Each row has a name. After each piece below comes the name of the row it's from, unless a question asks for something else. Each question is about the rows just above it.

[ 14.4 -11.9   8.0  19.1  15.6 -10.8 -33.6 -31.5 -14.0 -26.5 -13.4 -26.7
 -17.9   6.7 -40.7  33.9 -32.1  -1.2  -6.2  11.1 -64.7 -59.5 -19.1] -> (13)
[ 33.1 -46.1 -28.7 -49.4  37.9  86.9  15.3 -23.3  -8.2 -36.6 -37.7  -9.4
   4.5 -26.2 -62.8  -3.7  25.9   6.4 -24.0  16.4  -0.7 -35.2  30.4] -> (78)
[  0.6  22.3 -11.0  29.0  -2.1   8.9 -53.5 -26.4  23.9   5.2  36.4 -13.4
  12.5  42.9 -23.6  -1.2  33.9 -32.1 -21.6  -3.1 -27.0  13.4  45.7] -> (27)
[ 18.7  17.4  45.0  39.3  37.9  86.9  15.3 -23.3  -8.2 -36.6 -37.7  -9.4
   4.5 -26.2 -62.8  -3.7  25.9   6.4 -47.4 -65.4  41.6  -4.1 -35.1] -> (145)
[  3.9  39.6  27.9  21.5  18.7  17.4  44.9  39.3  49.7 -44.2  38.4  -9.7
 -44.8 -33.5 -34.4 -14.2 -13.4 -12.4  36.6  28.5  27.8  55.0 -36.0] -> (24)
Which row holds this, read backwards? [-14.0 -31.5 -33.6 -10.8  15.6]
(13)
[39.6  3.9] is which row, read backwards?
(24)
[39.3 44.9 17.4 18.7] is which row, read backwards?
(24)
Which row holds [-32.1  33.9  -1.2] read backwards?
(27)
[ 18.7  17.4  45.0  39.3  37.9  86.9  15.3 -23.3  -8.2 -36.6 -37.7  -9.4
   4.5 -26.2 -62.8  -3.7  25.9   6.4 -47.4 -65.4  41.6  -4.1 -35.1] is in which row?
(145)
Which row holds this, read backwards? [-14.2 -34.4 -33.5 -44.8]
(24)
[-32.1  33.9  -1.2 -23.6] is which row, read backwards?
(27)

[20.5 48.2 24.4 40.9] : (6)
[20.5 48.2 -1.3 40.9] : (53)
[ 20.5 -19.7  -1.3  40.9] : (7)
[ -5.5  -2.7 -47.5 -87.8] : (61)
find: [20.5 48.2 24.4 40.9]
(6)
[40.9 24.4 48.2] is which row, read backwards?
(6)

[  0.0 -23.1 -38.6  38.5  40.1  37.0  60.2   5.3   2.5 -13.4  28.8   6.0
 -17.4 -34.0 -19.1  -8.2  24.7  25.0   6.8  28.7  39.2 -29.2   4.4  26.2
   1.0  11.4  25.3   5.2] : (89)
[ 31.0 -19.4 -23.6 -16.5  24.1  34.7  14.4  -9.2 -12.9 -19.2  39.4  35.9
   1.7 -41.5  -5.9  -7.8   4.7  33.2  30.3  -3.5  47.0 -54.5   2.4 -31.7
  11.3  19.0 -11.2   9.8] : (85)
[-11.2  13.2 -39.9 -25.7  38.5   4.5 -26.2 -37.3  -4.4  30.4 -17.4   6.0
  28.8 -27.3  24.4 -18.4  21.6  24.9  -2.8  -6.8   4.8 -29.0  -8.0 -75.7
  -5.2  10.7  -9.3  -6.8] : (114)
[-27.0 -19.2 -19.4  34.7   1.7  35.9 -12.9 -23.6  39.4 -16.5  24.1  14.4
  -9.2 -50.4 -19.2  -5.7 -22.7  20.6 -17.3 -12.2  30.4   8.2  13.5 -24.0
 -21.2   2.4  -0.5  -8.5] : (41)
Where do [  0.0 -23.1 -38.6  38.5  40.1  37.0  60.2   5.3   2.5 -13.4  28.8   6.0
 -17.4 -34.0 -19.1  -8.2  24.7  25.0   6.8  28.7  39.2 -29.2   4.4  26.2
   1.0  11.4  25.3   5.2] appear?
(89)
Which row holds this, read backwards? [-3.5 30.3 33.2]
(85)
Which row holds this, read backwards? [  1.7  35.9  39.4 -19.2 -12.9  -9.2  14.4  34.7  24.1 -16.5 -23.6 -19.4]
(85)

